rotation steps, each row followed by its count of steps
The counts run from 0 to 857.
[ 3.08 -0.59 -1.56  1.31 -1.54 -1.73  2.15  4.48  0.23  1.84  2.16 -2.41
  2.89  0.27  1.92  3.36  1.39 -0.93 -1.85  1.76 -1.21  0.02  1.32  2.34
  1.64  0.71 -2.47 -0.58  4.00 -3.06 -0.26 -3.82  0.63 -3.66  1.47 -2.38
 -4.02 -1.06 -1.14 -1.46 -0.84 -1.54  0.73]  142
[-0.58 -0.06 -2.04  1.96  2.48  0.88 -5.19  0.62  0.22 -0.41  1.99 -1.73
  0.94  1.36 -1.53  0.21 -1.57 -1.71 -0.04  1.21 -0.71  0.93 -0.77  3.78
 -2.73 -4.95  1.85  2.43  1.19  2.03 -3.78 -1.42 -3.26  1.27  0.80 -1.54
 -1.98 -0.94 -5.23 -1.25 -0.23  2.88 -1.16]  404
[ 3.63  1.67 -1.22 -2.48  2.33  0.18 -0.39  3.70 -0.95  3.41 -0.57 -1.94
 -0.15  0.17 -0.22 -5.65 -1.46 -2.80  1.33 -2.76  0.27  0.53 -3.06 -0.71
 -1.65  4.52 -1.20  1.15 -0.38  1.48  1.28 -0.94  1.69 -3.09 -0.05 -2.00
  0.07 -0.75 -0.46 -0.60 -0.62  0.00  4.07]  65
[-2.21  0.12  1.47  0.94  2.66 -0.71  0.90 -1.49  2.41 -0.31 -3.02  0.77
  0.02  4.12 -3.25 -3.85 -0.60  0.29 -2.32 -3.63  4.24 -0.21 -4.00 -1.78
 -0.80  1.83 -0.15  1.35 -1.25  1.61 -0.75  2.04  2.77  1.04 -1.26 -1.28
  3.34 -3.75  0.78 -2.75  1.49  1.76  0.07]  523
[ 2.39 -1.00  0.31 -0.47 -3.20 -0.32  1.34 -1.91 -1.21 -1.10  3.07 -0.29
 -4.86 -4.30  0.63  2.20 -0.43  4.51 -1.64  0.68 -1.30 -2.15  2.34  0.87
  1.74  0.73 -1.36 -4.97 -0.52  1.56  3.28 -2.26 -0.83  1.75 -0.31 -0.54
  1.24 -0.26  2.99  0.22  1.25 -2.81 -3.37]  650
[ 1.63 -0.56 -2.22 -2.44 -0.87  1.40 -1.87 -3.62  0.43  2.50 -0.35 -2.55
 -0.87  3.19  1.37  2.68  3.37 -1.96  3.28  2.10 -3.04 -0.28 -1.66  2.69
 -4.33  0.49 -0.17 -4.73 -1.62 -1.09  1.09 -0.08  2.14 -0.69  2.25  0.81
 -4.34  2.11  1.71 -1.45 -0.14 -1.89  0.76]  573
[ 0.81 -2.07 -4.57 -1.12 -0.31 -4.39 -0.82 -1.79 -0.80 -1.43 -1.89 -3.31
 -2.13  2.05 -0.61  1.86 -1.79 -0.87 -1.40 -0.26 -1.02 -0.13 -1.60  1.34
 -1.11 -1.59  0.91 -4.72  0.03 -0.07  0.54 -1.73  3.62 -0.46 -0.13 -1.10
 -2.15 -1.35 -4.11 -2.14  1.51  3.37 -2.84]  586
[ 2.93 -1.52 -4.47  0.80 -1.26 -2.40  0.79 -1.97  0.36  1.34 -0.61 -3.05
 -0.94  1.49  3.62  3.77  1.17  2.26 -1.12  1.56 -2.97 -0.99  1.79  3.18
 -2.65  0.01 -0.92 -3.52 -0.41 -0.69  0.93 -1.87  1.72  0.94  2.57  1.05
 -4.10  1.24 -2.80 -1.33 -0.35 -0.36 -1.52]  186
[ 2.46  1.54 -1.76  0.91 -2.59 -0.01  1.33  0.81 -1.81  2.19  1.91  1.09
  1.48  0.15  0.97 -0.33  1.81  2.23 -1.55 -0.69 -0.11 -2.69 -1.30  1.86
 -4.60  4.02  0.70 -0.02 -3.31  0.58  1.65 -0.10  1.05 -4.97  0.03  0.57
 -0.29  2.32  5.35 -2.48  4.01  1.06  0.78]  247
[-0.03  0.37 -2.13  0.70  2.55 -1.46 -0.28 -1.92  3.84  1.33 -3.27  0.29
 -0.25  6.80 -1.42 -1.90  0.91 -1.43 -0.29 -3.97 -0.50 -2.25 -1.73  1.44
 -3.52  1.04 -0.59  0.32  0.58  1.29 -2.79  2.60  0.08 -0.17  1.14 -0.55
  0.18 -1.31 -3.26 -3.11 -0.38  1.32  0.48]  122
[ 0.43 -0.01  1.25  1.06 -0.88  0.71  3.36  0.09  3.87  0.58  0.42  2.22
 -0.78 -0.30  4.53  0.26  2.39  6.24 -2.26 -0.40 -2.69 -1.86  4.85 -0.95
  1.41  1.10 -1.01  1.36  0.39  1.88  0.62  2.22 -3.38  1.98  1.30  1.84
  3.56  2.12  1.06  1.77 -1.02 -2.58  0.09]  831
[-2.93 -1.82  0.88 -2.87  5.09 -0.94 -3.30 -5.23  0.88 -0.15 -2.99 -1.99
 -1.44  3.36 -0.02 -2.22 -0.69 -1.44  2.33 -0.79  2.54  1.97 -1.68 -2.36
 -0.37 -2.10 -1.08 -1.22 -1.21  0.67 -0.39  1.36  0.57  5.10 -0.10 -1.71
  1.23  0.63 -1.30 -0.43 -1.93  0.81 -0.14]  195
[-3.06 -0.32 -1.80 -1.38 -1.25 -0.41  0.04 -0.34  1.36  1.08 -2.95 -0.52
 -0.30  3.71  0.13  1.57  1.93 -3.63  2.72 -1.45 -2.05  3.04 -3.08  0.72
  2.02  1.69  0.06 -2.51 -0.51 -3.78  0.49  0.92  7.15 -1.47  1.34  2.40
 -4.12 -1.77  1.85  0.40  1.85  0.06  1.55]  676
[ 2.19 -0.84  2.40  2.37 -0.01  0.39 -0.78 -1.02 -2.75 -2.61  0.26  0.74
  2.28 -2.57 -0.28 -2.66 -0.42  0.74 -3.55  2.81  3.92  0.31 -0.46 -2.70
  1.75 -2.26  2.02  1.30 -2.18 -0.86  0.33  1.69 -0.76 -1.14 -1.76 -0.61
  2.36  3.40  5.10 -1.50  4.43  0.28  1.96]  713
[ 1.05 -0.38 -0.38 -0.88  3.21 -0.89  2.00 -0.50  1.32  4.06  0.96  2.95
  1.28  3.80  2.88  1.86  4.47  1.51 -1.74 -0.27  2.06 -2.72  3.17  1.84
  0.51  0.99  0.65  0.64  3.89 -1.17  0.04 -0.36 -1.51 -2.38  2.74  0.29
  0.31  3.05 -1.35 -1.07 -1.76 -1.29 -2.44]  681
[-2.79  0.95 -0.50 -1.42  0.96 -1.52  0.40 -2.68 -0.67 -0.85 -3.72 -1.35
 -0.12  2.86 -3.40 -1.41 -1.39 -1.88  1.80 -1.60  3.30  0.86 -2.49 -3.20
 -3.89  1.30  0.50 -1.41 -2.22 -0.19  0.76 -0.29  4.98  2.60 -1.51 -0.04
 -0.35 -3.23 -1.86 -0.28 -1.89  3.16 -1.14]  435
[-0.35 -0.75  0.40 -0.25  0.51 -0.43  0.62 -0.72 -0.63 -0.62 -0.27  1.27
  0.53 -5.66  1.94  1.94 -1.73  3.56  0.19  1.53 -0.51 -0.55  3.17 -3.86
  2.26 -3.65  0.79  2.31  2.03  1.37 -0.13 -2.50 -4.12  1.80 -0.19  1.05
  3.05  4.78  1.16  2.19 -0.43  2.67 -2.45]  817
[-0.53 -1.00 -0.43  3.16  0.73 -3.01  1.32 -2.40  1.23 -3.92 -3.64  2.50
  0.31  3.41 -1.48  1.68 -1.37  1.40 -4.37 -2.03  1.32 -2.79  1.44 -0.48
  2.24 -2.08 -1.74  0.03  3.50 -0.96 -3.19  1.99 -2.90  1.98 -0.73  0.56
  1.18  1.34 -2.54 -0.73 -0.12  2.19 -2.36]  760
[ 4.49 -1.18  0.10  0.39 -3.01 -0.80  5.37  3.05  2.24 -0.14 -0.44 -0.10
 -0.06 -0.89  2.07  1.02  0.37  2.94 -4.81 -0.98 -2.45 -2.02  1.72 -1.53
  3.89  2.73 -1.45 -1.07  2.01 -0.77  1.35  0.01  1.79 -3.83 -0.57  1.71
  1.86 -1.54  2.15 -0.81  2.32 -1.86  1.36]  53
[-0.08 -1.47 -2.63  2.82  1.08 -0.69 -2.32 -1.10  3.82  0.83 -0.62 -1.58
 -2.37  1.47 -0.44  0.84 -2.73  1.76 -1.39 -2.64 -4.37 -2.01 -0.94  2.11
 -0.82 -2.71 -1.23  0.95  1.87  1.37 -3.81 -0.17 -3.04  3.67  2.45 -0.63
  0.52 -0.45 -1.96 -1.72  1.09  2.61 -1.80]  658
[ 0.60  0.07  0.56 -0.55  2.53 -0.98 -2.41 -1.92 -2.73 -0.67  1.23  1.61
  2.66 -1.11 -0.81 -2.30  0.40  0.90 -1.60  1.24  5.75 -2.38 -2.12 -1.03
 -2.87 -1.58  2.75  2.24 -1.70  1.89  0.39  0.49 -1.85 -1.62 -0.79 -4.19
  2.87  3.56  2.30 -2.97  3.04  3.01 -1.36]  326
[-1.00  0.16  2.49  0.20 -1.20 -0.83  4.34 -0.10  1.78  0.89  1.53  1.20
  4.92  2.51  0.64  1.01  4.80  1.84 -0.36  1.24  3.82 -1.10  2.06  0.85
 -2.17  3.18 -3.41 -0.73  1.21 -1.69  1.23  0.50 -1.49 -0.66  0.38 -3.88
  1.13 -1.24  0.52 -2.34 -2.83 -3.29  0.15]  56
[-2.72  0.58  3.96 -0.52  1.72  2.93 -4.19 -2.62 -1.38 -1.02  1.07 -1.40
 -0.13 -0.73 -1.04 -4.92 -0.11 -1.58  3.28  1.06  1.61  3.62 -2.15 -0.74
 -1.26 -0.90 -0.77  2.36 -2.48  1.49 -0.57  2.92 -2.85  3.45 -0.34 -2.11
  1.89  1.21  3.64  0.16 -0.74 -2.05  2.65]  0
[-2.71  1.25 -1.73  0.51  4.54 -1.15 -3.04 -2.14  0.97  2.05 -3.98 -1.14
  0.83  3.61 -0.31  0.78 -0.68 -2.24  3.79 -0.76 -1.16  0.55 -1.18  0.20
 -2.54 -1.31  0.45  1.74  1.93 -0.50 -3.00 -0.23 -1.10  2.86  2.49  0.56
 -3.03  3.24 -2.17  0.75 -1.77  3.48  0.38]  747
[-0.21 -0.49  1.70  5.60 -3.25 -1.30  0.48  0.86 -1.34 -5.52  0.73  1.23
  1.14 -0.44  1.16 -0.87 -0.31  2.92 -5.40  1.42  2.90  2.60  2.39 -0.44
  3.53 -2.58 -0.22  1.50 -1.83 -0.61 -1.09  1.51 -1.84  1.17 -1.53  0.02
 -0.54 -1.91  1.20  1.41  1.85 -1.90  0.23]  460
[ 5.43 -0.79 -2.09  1.24  0.24 -1.52  1.58  0.19 -1.42  1.54  2.43 -1.07
  1.18  2.91  0.82  1.42  0.96 -0.50 -3.87  0.27  1.34 -2.86 -0.07  3.47
 -0.80  2.97 -1.07 -2.78  2.39 -1.24  0.30 -1.34  0.68 -4.60  0.40 -1.85
 -2.07 -0.13  0.33 -4.28  2.29 -1.75 -0.35]  783
[ 2.06 -0.93 -0.11 -0.66  2.63  2.72 -4.33  2.26  0.26  0.74 -0.37 -4.34
 -0.28 -1.27 -1.53 -3.58 -2.82 -4.12  0.86  0.84 -2.24  3.79 -4.10 -0.83
  0.51 -2.29  1.92  2.05  0.04  1.13 -1.61  0.95  0.69 -0.51 -0.31 -0.48
 -0.21  0.29  0.83 -1.19  2.26  1.76  4.41]  793
[ 0.86  1.55  2.89 -1.15 -6.33 -0.48  2.64  0.50 -1.71 -3.62  3.27  1.54
 -0.16 -3.49  0.03  1.70  1.69  0.18 -0.44  0.98  0.70 -1.33  2.82  0.88
  2.25  1.44 -1.90 -2.65  1.32 -1.45  3.27  0.02 -1.17 -3.08 -3.93 -1.31
  1.16 -2.63  0.51  0.48 -0.55 -3.82 -1.05]  308
[-2.44 -2.04  2.38 -1.87  0.23  0.74  1.05 -1.42  2.97 -2.39 -3.80 -1.78
 -0.80 -0.99 -2.41 -0.44 -1.69 -0.06 -0.37  0.52 -0.44  1.14  0.98 -4.73
  2.16 -3.33 -0.18 -0.02  0.68  1.24  0.51  2.37  0.18  4.36 -2.84  1.45
  3.09 -3.21 -3.35  1.70 -2.02  0.78  0.40]  46
[-1.02 -1.60 -1.89  4.50 -0.50 -0.39 -2.29 -0.39  2.90 -1.60 -0.74 -0.09
 -2.48  1.41 -0.09  0.54 -2.10  2.83 -2.57 -2.07 -4.15 -0.74 -0.88  2.49
  0.47 -4.15  0.64  2.09 -0.43  2.50 -4.55  0.20 -3.05  3.52  1.50  1.09
  0.02 -0.57 -1.14 -0.80  2.71  2.13 -1.17]  657
[ 3.42  0.59 -1.83  0.63 -5.75 -1.62  0.73  3.83 -1.27 -1.65  2.13 -0.60
 -1.79 -2.68  1.06  1.60 -1.07  0.16 -1.60 -1.58 -3.16 -2.15 -0.61  3.35
  2.83  1.57 -1.54 -1.00  2.26 -0.37  0.27 -2.37 -1.04 -4.85 -1.03 -2.18
 -1.24 -1.89  1.55 -1.08  3.73 -0.82  1.02]  395
[-0.71 -0.21  1.03  3.92 -0.01  1.03  2.72  3.41  4.99 -0.08 -2.31 -0.17
  0.75  0.54 -4.15  0.70 -2.17 -1.49 -2.11 -2.66 -2.34  0.96 -0.94 -1.12
  2.63 -0.29 -2.53  3.46  3.60  0.10 -4.54  1.30 -1.69  0.53 -0.58  1.53
 -0.08 -3.82 -0.12 -0.02 -0.20  1.62  2.29]  613
[ 4.00  0.56 -2.52 -2.24 -0.35 -0.49 -1.11 -0.18 -2.80  2.09  0.27 -0.88
 -2.65 -1.65  0.00 -0.36 -1.67 -1.75  1.71 -2.26 -0.59 -1.50 -4.46  0.10
  0.92  3.53  0.16 -2.11 -0.20 -1.53  1.76 -1.49  2.03 -2.93  0.39 -0.86
 -0.60  2.29  6.68 -2.58  4.75 -0.49  0.81]  7
[-0.63 -0.27 -0.39 -3.37 -0.36 -0.88 -0.31 -1.45 -4.23  0.99  4.18  1.20
 -1.10 -2.67 -0.01  4.21  2.32  0.25  1.17  3.00  3.67 -1.07  0.46  2.03
 -1.22  0.34  2.43 -1.87 -0.01 -0.10  4.74 -3.43  0.83 -1.30  0.01 -1.77
 -0.22 -0.05 -1.27 -0.56 -1.02 -0.05 -5.12]  412
[ 0.69  1.09  1.27  0.98  4.38  0.47 -1.85 -2.57 -1.54 -2.46  1.43  0.86
 -2.46 -0.46 -5.32  0.45 -3.25 -2.01 -1.48 -1.20  4.47 -2.30 -1.37  0.10
  1.02 -0.52 -0.25  0.43  2.77  0.77 -1.59  0.09 -4.01  2.61 -1.93 -1.42
  2.95  0.49  0.15 -2.36 -0.41  0.12 -2.67]  477
[-1.61  1.75  0.09  1.88 -4.70  1.68 -1.29  0.52  1.89 -2.81 -0.23  1.60
 -4.54 -0.97 -3.80 -0.23 -1.35  0.24  0.04 -3.32 -4.95 -2.15 -1.89  1.89
 -1.86 -0.12  0.29 -0.46 -1.83  2.80 -2.91  2.61 -2.02  1.13 -1.43  3.24
  1.60 -3.20  0.34  0.49  1.76  1.39 -0.70]  569
[-0.05 -0.94  0.50 -1.23 -3.42 -0.95 -0.37  2.12 -0.31 -3.63 -2.32 -2.98
  0.56 -0.46 -2.21 -1.70 -1.39 -4.10  0.46 -0.30 -1.99  3.45 -3.37 -1.49
  2.21 -1.04 -1.16 -1.28 -1.47 -0.83  0.28  1.33  4.08 -2.00 -3.44 -0.80
 -1.62 -4.65 -0.09 -0.90  1.97 -0.24  3.40]  779
